In the rows, zero is written as 128.
Each path below is one point turned by a fixed rotation once a step. After each direction that follows a path, write how fast that rotation turns it, in degrees a step (0 if it stays still).
Each turn is a multiple of 5 degrees from 10 to 175, or 0.
Each row of a path follows its step; steps can be skipped.
Path 1:
step 12: [130 116 124 127 127 115 133 130 130 130 125 121 130 127 132 122 137 126
 123 129 127 126 122 121 123 137 127 127 130 123 130 130 129 114 133 120
 129 135 123 142 130 127 125 124 133 121 128 118 128 126 125 132 129 132
 137 114 130 128 127 125 138 128 124]
step 13: [126 124 116 130 124 128 126 127 126 127 128 124 133 126 138 119 131 124
 127 124 126 123 124 122 109 131 127 125 131 121 126 125 127 122 130 124
 128 141 116 135 120 123 129 122 130 124 120 125 129 123 134 135 123 132
 134 121 125 130 124 117 123 127 129]
step 17: [119 123 133 121 123 121 131 123 128 124 129 127 128 132 134 125 132 132
 123 118 134 131 119 117 122 137 128 119 119 131 121 127 125 130 134 125
 135 128 117 124 136 133 130 132 122 121 124 128 121 121 135 125 122 132
 137 124 135 127 123 124 134 121 130]
step 22: [131 120 128 130 121 125 133 131 126 123 127 123 115 131 145 122 137 135
 130 129 126 125 121 120 128 137 129 123 114 127 129 131 135 124 134 123
 124 131 123 128 134 131 127 124 139 134 122 127 135 127 129 124 128 127
 135 137 130 133 127 130 131 130 134]
step 25: [128 131 128 133 120 123 132 125 127 121 127 136 121 137 129 132 137 132
 128 121 128 135 125 119 126 133 131 120 121 134 126 128 129 128 132 125
 128 131 115 124 126 129 130 125 128 123 116 116 128 130 126 122 134 128
 143 119 129 132 118 126 138 125 133]
step 28: [130 125 133 130 130 120 119 125 127 122 123 128 134 132 130 133 133 131
 123 129 134 122 124 120 132 141 134 124 125 134 125 134 132 130 134 134
 130 135 118 140 119 131 125 128 131 124 126 115 129 130 136 130 119 138
 137 124 129 131 127 126 137 126 135]
step 29: [120 122 123 129 128 120 124 129 130 125 124 121 131 124 140 123 138 131
 123 123 120 132 129 122 129 132 133 126 119 128 129 130 123 138 124 134
 124 135 119 140 119 126 125 123 136 128 125 121 137 131 134 130 120 132
 128 118 131 127 128 124 135 127 122]
step 36: [128 136 130 127 138 114 127 129 126 126 133 127 127 129 134 131 133 132
 130 128 130 126 124 123 130 140 128 128 121 136 119 127 126 132 130 131
 130 135 127 142 131 122 124 118 130 122 123 115 125 122 133 130 131 129
 142 131 125 138 121 130 126 125 132]
step 41: [119 127 127 119 123 118 125 137 134 133 128 127 124 138 126 127 136 127
 133 130 125 122 125 121 126 134 134 124 125 130 128 127 137 125 144 122
 132 137 119 128 125 125 124 120 127 126 127 120 127 123 128 127 133 131
 133 121 122 134 120 126 135 136 119]
Directions:
[129 129 129 128 131 125 128 130 126 128 127 127 125 125 130 128 129 129
 128 129 126 131 130 125 130 126 128 128 128 129 128 129 126 130 127 128
 127 129 128 128 128 130 131 128 128 128 126 128 130 129 128 128 128 127
 129 128 127 129 127 131 129 128 130] : 100
[128 128 129 129 128 126 127 127 128 129 127 126 127 130 127 126 128 126
 129 129 129 126 129 128 128 127 129 126 132 126 129 128 130 129 127 128
 128 127 126 127 126 129 129 126 129 126 127 127 130 130 126 130 127 128
 128 126 126 126 126 127 130 128 129] : 25
[129 126 128 126 128 126 129 128 128 128 127 127 128 126 129 128 128 129
 131 127 129 128 128 125 125 127 127 127 131 127 130 127 129 127 128 126
 128 128 131 128 129 128 129 130 127 128 127 131 125 127 128 130 129 130
 128 128 127 128 128 126 128 129 127] : 10
[128 127 130 126 129 129 126 129 128 127 128 127 128 129 129 128 129 128
 128 130 131 126 128 128 129 129 128 128 126 128 130 130 130 128 129 129
 126 128 130 126 126 131 129 129 129 129 129 130 130 125 130 128 127 129
 127 128 130 126 126 129 129 130 129] : 60
Path 2:
step 1: [126 131 128 123 129 132 129 118 122 125 117 131 132 126 125 127 122 132
 125 117 123 129 129 138 130 133 129 134 116 113 130 124 136 125 127 130
 125 128 130 132 132 135 126 126 120 120 123 125 129 135 133 121 132 129
 130 135 127 112 123 123 130 129 131]
step 8: [134 113 129 134 131 128 128 137 131 125 126 140 123 129 129 140 125 127
 127 137 131 136 130 127 134 121 128 120 132 130 127 129 123 136 128 126
 132 128 127 129 115 137 137 130 128 130 123 123 135 123 127 124 130 127
 130 133 123 134 138 120 122 129 125]
step 15: [121 123 121 133 123 136 130 121 125 123 123 127 125 139 130 124 124 122
 121 129 127 126 131 130 127 130 119 125 128 118 129 132 130 124 128 128
 134 124 122 121 136 135 121 129 129 126 126 132 119 136 128 128 128 134
 124 118 129 121 112 123 136 125 128]
step 17: [125 129 127 129 123 124 134 117 128 132 137 130 124 130 127 126 130 135
 137 121 121 137 122 132 137 134 115 125 127 125 126 125 129 123 125 133
 125 136 132 121 124 144 131 131 125 120 125 119 132 127 124 125 129 132
 137 127 121 126 125 128 126 134 130]
step 18: [122 127 127 123 123 133 128 123 123 123 123 132 125 131 131 128 118 124
 128 127 130 127 133 130 127 126 124 122 127 135 128 136 129 140 136 120
 125 126 129 129 128 121 123 129 125 137 114 117 138 118 131 128 126 124
 128 116 142 127 122 125 124 131 129]
step 26: [129 121 124 134 129 132 123 129 133 131 126 128 126 120 128 117 124 127
 126 137 125 129 145 131 127 131 122 118 128 135 127 128 121 131 119 127
 125 132 130 132 139 124 129 130 134 126 118 128 130 126 130 119 139 134
 133 128 127 117 130 124 127 136 126]
step 30: [137 125 126 129 132 130 123 123 130 132 128 128 131 124 129 134 133 127
 128 118 138 133 121 135 125 132 125 137 129 120 134 117 116 124 131 121
 132 133 127 129 120 125 122 127 125 119 119 120 128 129 124 128 120 127
 124 133 120 132 139 126 130 133 127]
step 39: [129 133 124 136 122 117 125 132 133 132 115 133 127 123 134 129 126 129
 134 136 129 130 119 124 126 130 120 119 136 130 129 131 122 131 126 130
 127 136 135 123 121 126 124 123 140 124 126 129 130 133 126 123 131 130
 132 134 131 141 124 128 120 131 128]
step 44: [127 122 121 129 130 139 128 120 122 135 137 114 119 121 127 122 123 134
 129 125 139 127 127 123 130 129 118 132 126 131 133 121 127 123 126 128
 132 124 124 133 123 131 128 124 135 119 122 133 130 130 124 124 127 125
 120 133 127 124 128 127 134 133 138]
Directions:
[130 129 130 129 127 128 129 130 130 125 125 126 127 126 130 129 128 130
 127 129 129 130 129 128 127 128 130 129 130 128 126 126 128 129 127 128
 127 126 128 125 126 127 127 127 129 128 129 127 129 125 129 126 129 127
 129 125 127 128 127 128 126 129 129] : 175
[129 126 129 132 127 128 128 128 127 128 131 127 127 129 125 128 127 127
 127 129 128 129 127 126 129 128 130 127 128 128 127 128 127 128 127 129
 126 125 128 125 128 128 130 128 128 126 125 128 128 130 129 128 127 130
 129 129 127 125 127 125 128 129 128] : 160
[129 126 128 129 128 129 127 129 127 128 128 129 127 128 128 127 128 129
 127 129 127 128 129 129 128 132 126 128 126 128 130 126 128 128 125 127
 128 129 128 128 127 128 132 129 126 127 132 127 131 130 128 130 130 129
 128 126 128 127 128 130 128 126 127] : 155
[127 128 129 128 128 130 129 127 129 130 130 127 129 128 130 129 126 128
 127 127 129 125 127 129 126 128 124 132 128 126 130 128 130 128 127 128
 128 127 127 126 128 128 127 128 127 128 126 126 128 128 128 128 127 129
 129 128 129 126 128 129 126 129 128] : 25
[127 129 131 129 126 129 125 125 129 128 125 130 130 129 129 130 128 129
 126 129 128 127 129 126 129 128 129 130 128 130 127 126 127 127 128 129
 127 128 128 128 128 129 127 127 128 128 129 129 127 129 129 130 127 127
 126 129 126 127 125 129 130 127 126] : 80
[128 128 127 128 126 127 125 129 128 127 129 130 129 129 129 128 129 125
 128 128 128 129 129 127 127 129 125 127 128 128 126 130 128 128 128 128
 129 130 131 126 126 129 127 128 130 127 128 126 130 125 126 131 128 128
 128 127 127 126 129 127 127 129 127] : 35
[127 128 129 128 130 127 129 128 128 128 130 127 128 129 128 129 131 128
 123 129 132 128 130 130 128 129 128 129 131 128 128 130 125 127 127 128
 129 130 127 129 130 130 130 128 129 127 127 129 128 129 128 128 126 126
 126 127 129 127 130 129 128 129 128] : 20
[130 130 126 129 128 128 126 125 129 128 129 126 128 126 127 129 130 126
 127 130 126 129 128 130 132 126 128 128 130 127 130 127 129 127 126 129
 127 129 126 129 127 127 128 129 128 130 128 129 128 126 128 130 130 130
 128 127 129 127 129 129 128 129 129] : 155
Path 3:
step 0: [131 124 129 130 127 134 126 114 129 138 127 132 119 138 129 141 129 128
 132 120 124 134 132 131 134 129 123 142 127 133 126 120 130 134 130 132
 129 123 130 125 135 131 132 128 136 125 124 136 133 130 125 124 134 125
 120 127 125 130 124 123 137 128 126]
step 7: [134 132 135 131 133 121 127 126 128 131 135 130 133 123 124 124 127 122
 126 122 131 125 137 133 108 123 137 123 127 125 130 133 133 125 126 121
 125 123 127 129 126 120 117 134 125 126 134 132 124 140 131 130 131 127
 126 126 132 132 121 132 123 127 130]
step 8: [129 132 133 134 122 126 127 125 111 127 134 133 119 133 133 131 123 128
 124 124 127 135 121 130 128 127 132 128 124 127 126 118 120 135 135 136
 135 135 135 133 128 128 122 130 128 128 127 137 136 131 131 130 129 119
 126 131 134 128 129 135 124 127 117]
step 20: [116 127 128 120 144 122 122 135 130 126 126 122 125 127 122 134 131 123
 123 134 136 124 127 121 130 134 132 125 125 126 125 126 118 123 119 127
 123 133 131 133 126 129 136 128 126 120 127 132 128 119 124 129 116 125
 133 126 131 129 129 122 123 130 124]
step 31: [131 123 130 119 126 130 129 120 123 130 127 119 127 126 130 126 124 131
 128 132 128 139 131 132 130 125 126 128 124 140 125 124 134 133 137 125
 131 127 122 131 136 134 133 132 139 128 120 134 130 123 119 132 123 130
 134 134 128 129 138 118 140 129 124]
step 32: [132 118 129 131 132 127 131 128 137 129 130 127 127 132 119 129 127 125
 135 125 126 133 126 135 123 133 130 135 126 126 135 131 136 127 135 127
 122 117 134 136 118 124 130 137 131 126 126 125 124 118 118 119 132 135
 125 124 120 131 123 129 131 129 138]
step 36: [127 126 117 125 122 121 119 130 124 127 126 129 128 137 127 137 121 131
 137 122 126 132 128 125 137 125 133 131 135 130 132 130 137 137 130 124
 134 134 138 138 126 137 133 137 129 131 122 123 133 124 129 129 129 132
 124 130 125 118 135 124 125 133 129]
step 40: [133 130 128 122 120 132 124 125 122 130 136 131 126 133 129 128 125 134
 135 125 131 130 119 142 115 132 135 128 132 127 132 121 130 132 131 132
 121 125 130 130 133 128 120 133 125 124 129 140 129 128 124 125 135 136
 128 126 132 122 137 124 135 128 139]
step 42: [125 132 128 129 126 122 128 121 130 131 119 127 128 141 127 140 125 132
 120 127 128 128 132 125 126 121 124 121 128 125 126 142 127 127 125 118
 129 129 123 135 128 113 134 126 126 125 124 125 133 130 133 134 132 124
 134 131 130 122 135 133 130 136 132]
Directions:
[129 129 125 128 131 127 128 128 130 129 128 128 129 125 129 126 128 127
 127 127 127 127 127 129 130 129 125 126 128 127 129 125 129 129 130 126
 127 127 128 129 128 129 130 127 127 129 129 126 130 126 126 128 130 127
 128 128 127 130 129 125 129 129 127] : 10
[128 128 128 131 127 128 126 127 129 128 127 128 125 128 128 129 127 127
 126 131 128 129 129 129 130 130 131 127 126 127 127 130 127 125 130 128
 126 126 127 129 127 129 129 128 130 130 125 126 128 126 129 129 126 127
 128 126 126 128 129 128 130 128 129] : 65
[127 132 128 127 126 129 129 125 127 126 128 128 126 127 128 127 129 127
 128 129 128 128 127 129 126 127 129 128 129 127 128 128 129 130 128 128
 127 129 130 128 130 131 128 131 130 130 128 129 130 128 126 129 128 130
 127 128 128 131 128 129 126 128 127] : 80
[128 129 128 129 128 129 126 129 126 129 128 129 127 126 130 126 128 128
 127 129 127 129 124 130 127 132 127 127 129 128 129 128 127 127 128 129
 127 129 130 125 125 129 126 126 128 128 130 127 128 131 127 128 127 128
 129 129 130 126 128 129 128 128 126] : 70
[128 128 127 124 127 126 128 125 130 129 129 128 129 129 128 128 130 126
 125 127 128 128 127 126 129 130 128 128 129 129 130 128 126 127 129 128
 130 129 130 128 129 130 126 127 127 129 127 129 128 129 131 127 127 128
 127 126 126 127 126 126 128 128 128] : 40
